The same turns and mirrors carry the whole set onto itself, and each row onto the other rows of its family. Which rows share a family with each named row? Give them in list order.
These 30 rows form 5 families of 6 rows each.
Luvu: [-18 -17  14 -36  -3   1   6   0 -26 -32 -19  20  47  20]
nera: [  6 -35 -15 -26  11  14  23   5 -20  -3  40  -1  -1  -5]
bur: [-32 -20  30 -41 -13   3  32 -10 -15 -17  11  16   2   2]
Dalu: [ -1 -17  12 -10   5  34  23  16 -30  -9  34   1  32  12]
dogis: [-40   1  20 -23 -24   3  16 -15 -44 -19   2   7  27   6]
safeg: [  5 -18 -15  -2  25  12  11  -9 -58 -14   9 -16 -21   9]
madup: [-29 -22  -9 -27  -7 -22   4 -24 -32 -14 -26  30   2   6]
dapu: [ 10 -34  16 -17  29  26  27   8 -29 -15  15  -1 -24  17]
nofel: [  8 -42  -6  -4  37  27   4   5 -17  -5  23  10 -13  13]
dof: [-34  -5  11  -9   2  13  21  -3 -37 -37 -15  24  41  34]
Tubod: [ -2  -8  18   5  23  35  16   9 -52 -21   5  -7  10  27]
Pugaf: [-22 -20 -34 -25  -3  -7 -11 -33 -39  -6  -6  18 -12  22]
Tugo: [ -7 -39   2 -55   8 -15  14  -6  -5 -26  -6  24  11   8]
dule: [ -8 -15 -47  -3  18  11   4 -17 -52 -23  10  -7  -3  16]
pas: [-15 -10   6   0  21  44  19   5 -36 -31   7  11  33  37]
rimi: [  0 -23   3  12  29  43  -2  11 -33 -10  16   8  18  24]
pif: [ -4 -46   0  -9  39  -5  19   7 -10  -9  24  27 -13  12]
Dur: [  4 -26 -27  14  28  22 -11  -2 -46  -6  13   1  -3  10]
Bote: [-32  -5  11 -12  -6  26  -6 -13 -37 -18 -13  28  29  43]
gub: [-21 -38   9 -40  17  -4  41  -5  -3 -30   2  33  -9  18]
zar: [-18 -37  15 -41   5  16  11 -11   0  -8   3  33 -15  33]
mulem: [-37 -16  18 -19  -8  -3   7 -12 -32 -20 -28  36  26  22]
val: [-18 -21  21  15  25  20  12  15 -32 -20  13  25  36  30]
Nufa: [ -2 -12 -24  -4  -1  15  10   1 -48  -6  33 -12  20   1]
radob: [ -2 -41  -8 -28  34  22  31  -2  -6 -21  24  14 -18  20]
Zabi: [-32 -13  -3 -34 -16 -17  17 -25 -40 -11   8   2  -6  -7]
Lidun: [-27 -18 -36 -21   5 -20  16 -26 -42 -27 -11  14  -2  11]
tis: [-13 -19 -24 -35  -4 -23  -4 -18 -39 -25 -18   9  25   7]
beb: [-12 -20 -32  19  23 -12  -3 -11 -54 -11  11  13   7   9]
baz: [-28 -31  16 -36  -1 -11  16 -12  -9 -14 -18  41   2  15]

The rest of the family of Pugaf: pif, Bote, zar, val, beb
The rest of the family of madup: nofel, rimi, Dur, mulem, baz
The rest of the family of dof: dule, pas, gub, radob, Lidun
The rest of the family of dogis: nera, bur, Dalu, Nufa, Zabi

The same turns and mirrors carry the whole set onto itself, and each row onto the other rows of its family. Which rows share a family with each named row? Give them in list order.
These 15 rows form 5 families of 3 rows each.
E: [ -7  35  -9   9  -3  29  10  45  -8 -33  -6  -9]
A: [-28   1  39  45  -9  25  13   0 -14   7  11 -23]
J: [  5  -7 -26  26 -18  19  34  15   9   2  -2  16]
Z: [-37   7  28  29  11  22  35  -1  -1   3   6 -30]
M: [  4  -3 -21  41 -12  26   9  17   8  15  -5  27]
W: [  3   0 -11  37 -16  23  22  32  -5  38  19   8]
P: [-11  39  15  23   4  32  -3  56 -22   1  11 -18]
C: [  2  -1 -23  34  -8  27  31  31 -10  19   8  29]
H: [-30   0  21  30  -9  23  23 -10  -5 -31  -8 -19]
Q: [-34  -6  29  47   1  28  23 -10 -19 -11   2  -3]
F: [-15  43   2   9  19  27  20  49  -6  -2   6 -22]
N: [ -8  34  -1  26   7  36 -20  45  -7 -18  -8   2]
U: [ -7   4 -13  24   3  17  46  23  10  33  12   0]
G: [-28   0  25  49  -2  31  -3  -9  -3 -17 -10  -4]
V: [-17  37   8  23  14  36   1  51 -28 -22   1  -4]

The rest of the family of Q: C, V
The rest of the family of P: A, W
The rest of the family of H: E, J
The rest of the family of G: M, N

The same turns and mirrors carry the whole set onto itself, and each row onto the other rows of its family. Which rows share a family with each named row? Give them in list order.
These 30 rows form 5 families of 6 rows each.
nogok: [-34  22  11  23  -8 -34 -76 -21  37 -10 -37  15  -9  28   0 -23 -42   9
 -28  29]
seri: [-15  32 -20  -7  46   9 -45  12   3 -24  -2  45 -30  29 -13  -3 -23  11
 -24  34]
zupig: [  0  17   7  22 -22 -31 -18 -18  15   4 -43  37  -4  52   0 -22 -57   4
  -7   9]
Suk: [-24  22  14  14 -34 -32 -55   1  38 -15 -26  16  -7  29  17 -24 -44  19
 -11  33]
vuvur: [-16  44 -16 -14  19  13 -11  -8  -2 -13  -5  70 -21  45  -9 -10 -30  -6
  -7  21]
Givid: [-19  24  22  16   1 -22 -58  12  38 -29 -28  36   0   9  24   7 -49  -2
  -2  32]
dasib: [-30   5  -6  22  15 -41 -78   1  44  -9 -36  21   9  34  14 -25 -27   1
 -20  29]
tarem: [ -2  19  16  15 -25 -24 -17  10  25 -15 -34  37  -2  31  23  -7 -57   3
   5  19]
Divo: [-26  31 -33   0  46  12 -44  19  15 -18 -10  34 -29  37   1   4 -34  -7
 -34  15]
Dani: [-29  38 -25  -3  14  10 -34  -1   4 -29 -13   7 -35  30 -17 -35 -24  15
 -42  29]
gurig: [-55  51 -14  12  16 -16 -39   7  17 -37  -5  15 -41  47  -7 -26   1   0
 -19  26]
nogad: [ -8  15   7  27 -20 -34 -24  -4  13 -13 -57  37   7  49   4 -28 -44 -32
 -13  14]
dira: [-12   8 -10  25 -14 -36 -22  -6  25  -5 -50  16   9  48  13 -43 -42  -7
 -13   7]
faz: [-32  28  -8  -8  57  -2 -45   8   6 -39 -14  36 -27  27   1  -6  -8 -18
 -18  35]
lifu: [-32  48 -15  10   5 -15   0  11   4 -25  -7  39 -36  68  -6 -27 -11   1
   1  14]
libe: [ -9  27 -15  -9  22  -4   6   1 -10 -22 -20  49 -27  59  -3 -29 -18  -7
  -1  21]
vasub: [-25   4   3  23 -13 -48 -70   2  25  -4 -41  16  -2  45   2 -21 -27 -13
 -30  29]
ganu: [-38  47 -23  -9 -10   8 -22 -21   3 -17  -9  20 -29  40 -13 -40 -23   0
 -37  22]
bufu: [ -9  19  16  22  26 -24 -52  -3  25 -13 -43  51   1  19   9  18 -55 -16
  -8  18]
Zop: [-36  34 -19 -15  33   6 -54   0   8 -14   3  34 -30  23  -4   5 -15  -7
 -36  31]
lopev: [-14  14  15  25  13 -36 -65   4  26 -17 -45  62  10  38   5  -5 -37 -29
  -7  30]
lugig: [ -8  17   2  27  28 -27 -39   3  32 -19 -47  59  21  35  18 -14 -45 -22
   3  17]
vinit: [-28  19  -5   6 -17 -36 -73   1  36   5 -39  32  13  37   3 -29 -15  -2
 -24  42]
ped: [-19  30   5  13  11 -19 -51   6  30 -17 -54  56  25  16  10  -6 -31 -36
 -10  32]
boken: [ -4  13  -9   9 -26 -28 -16   8  14   7 -55  29  14  40   8 -19 -32 -21
 -16  17]
Kadet: [-45  51 -32   7  12  13 -42  -8  23 -30 -16  20 -30  46 -10 -46 -35   2
 -42  19]
Dunu: [-40  33 -16  -6   8  -9 -38  -9   7 -30 -14  13 -34  49  -8 -55  -3   8
 -29  36]
faner: [-13  40 -32   0  20  11 -17   5  10 -10  -8  61 -25  69  -7 -31 -41   9
 -13  13]
Duni: [-35  44 -10  10  41 -11 -23  23  10 -36  -6  41 -35  43   0   7  -7 -15
  -3  18]
rupe: [ -8  46 -20  -2  17  15  -7  -2  -3 -31 -15  53 -24  43 -17 -34 -36  10
 -12  25]

The rest of the family of lugig: vuvur, dasib, dira, ganu, Zop
The rest of the family of Dunu: nogok, zupig, faz, libe, bufu
The rest of the family of Kadet: Divo, vinit, ped, boken, faner
The rest of the family of Suk: Givid, tarem, gurig, lifu, Duni

The same turns and mirrors carry the whole set onto itself, and each row onto the other rows of its family. Which rows share a family with each named row? Give them in list order.
These 32 rows form 4 families of 8 rows each.
buku: [38  3 -9 42 13  1 14  7 15]
kir: [  9 -11   4  29  25 -11  -6  32  14]
vodo: [ 45   9 -29   4   6   6 -10   1  -9]
darer: [23 12  6 38  9  5 26 15 22]
vem: [ 27  18 -24 -12   0   8  -1   1 -10]
fimuv: [ -9 -20  -6  -2   3   5  32 -24  -9]
Venup: [  1 -31  -5  13  10   2  32 -21  -5]
divu: [ 38   2   2  24  39 -28  23  -3   6]
doko: [ -8  11   0 -15  13  -8  -8  31   1]
Vib: [ 22 -13  -7  20  22 -15 -16  26   5]
bim: [-11 -24  -2   3   5   3  35 -20  -6]
zem: [ -1  -1  12  18  20 -11   1  34  19]
lalet: [  3 -31 -10  13   9   1  28 -24  -8]
saku: [ 13  29  -4 -29  20 -16  18  -9 -11]
farev: [ 13  24  19   6  28 -19  35   0  11]
Ked: [  5  30  11 -18  26 -15  29  -1   6]
ser: [  2   3  -8 -16  10  -8 -18  26  -6]
Romo: [ 42   3 -16  -9  33 -25   3 -12 -12]
dopot: [ 7 26 11 17  5  3 30 14 19]
kibo: [ -6 -28  -3  10   8   6  32 -20  -2]
sak: [ -3 -25 -12  -3   5   7  28 -26 -12]
lup: [ 14  33 -13 -16  -2  14  10   8  -1]
Maku: [ 47   0 -12  12  38 -25  14  -9  -7]
kod: [-10  11  11  -3  14  -7   1  34  10]
fop: [  2 -28 -11   0   6   6  26 -23 -13]
zimir: [ 16  -4 -18 -11  16 -10 -26  24  -9]
dep: [  2 -30 -14   5  11   3  28 -23 -10]
Suver: [ 23  11  14  19  35 -23  33   0  10]
folu: [ 48   1 -23  28  15   1   1   0   0]
zofu: [ 31  16 -12 -27  25 -19   9 -12 -15]
gif: [ 23 -12 -15   6  22 -12 -25  23  -5]
nav: [ 7 33  4 -4 -1  9 20 13 10]

The rest of the family of Venup: fimuv, bim, lalet, kibo, sak, fop, dep
The rest of the family of vem: buku, vodo, darer, dopot, lup, folu, nav

The same turns and mirrors carry the whole set onto itself, and each row onto the other rows of its family. Which rows share a family with each named row? Give them in list order.
These 15 rows form 3 families of 5 rows each.
zap: [ 14  10   8  18 -27  15 -15  15  37 -38   6  41]
pud: [ -8  25 -12  19  25   1  10  -8  16 -62  -6  -4]
losib: [  5 -38  -1  -2 -17 -21  -9  11  -5 -42  12   3]
Tima: [-20  10 -13  27  34  19  -3  11  19 -55  -3  19]
Fab: [-15 -42   5   2 -10 -26 -12   9   0 -38   1  11]
tul: [ -5  18 -19  20  28  10   4   6  17 -57   3   7]
Lan: [-27  18  -3  22  27  -3   4 -11  18 -60 -17   2]
febi: [ -3 -35   2  -2 -16 -30  -7   5  -8 -45   6   0]
fasu: [-11 -40   7   1 -17 -32 -10  -2  -4 -42   1   6]
Mimu: [  5  27  15  13 -36 -17  -6 -18  35 -49 -13  22]
navun: [-20  18  14  17 -32 -11 -12 -17  38 -42 -17  39]
tafe: [ 23  27  10  13 -32  -1  -2   2  37 -45   2  29]
ravu: [-39   9 -10  25  32   8  -1  -3  20 -52 -13  15]
Lopal: [ -7 -44   1   2 -14 -19 -12  14  -6 -37   8  10]
Benu: [-18  13  12  22 -26   7 -21   1  33 -33  -7  49]

The rest of the family of tul: pud, Tima, Lan, ravu
The rest of the family of tafe: zap, Mimu, navun, Benu
The rest of the family of febi: losib, Fab, fasu, Lopal

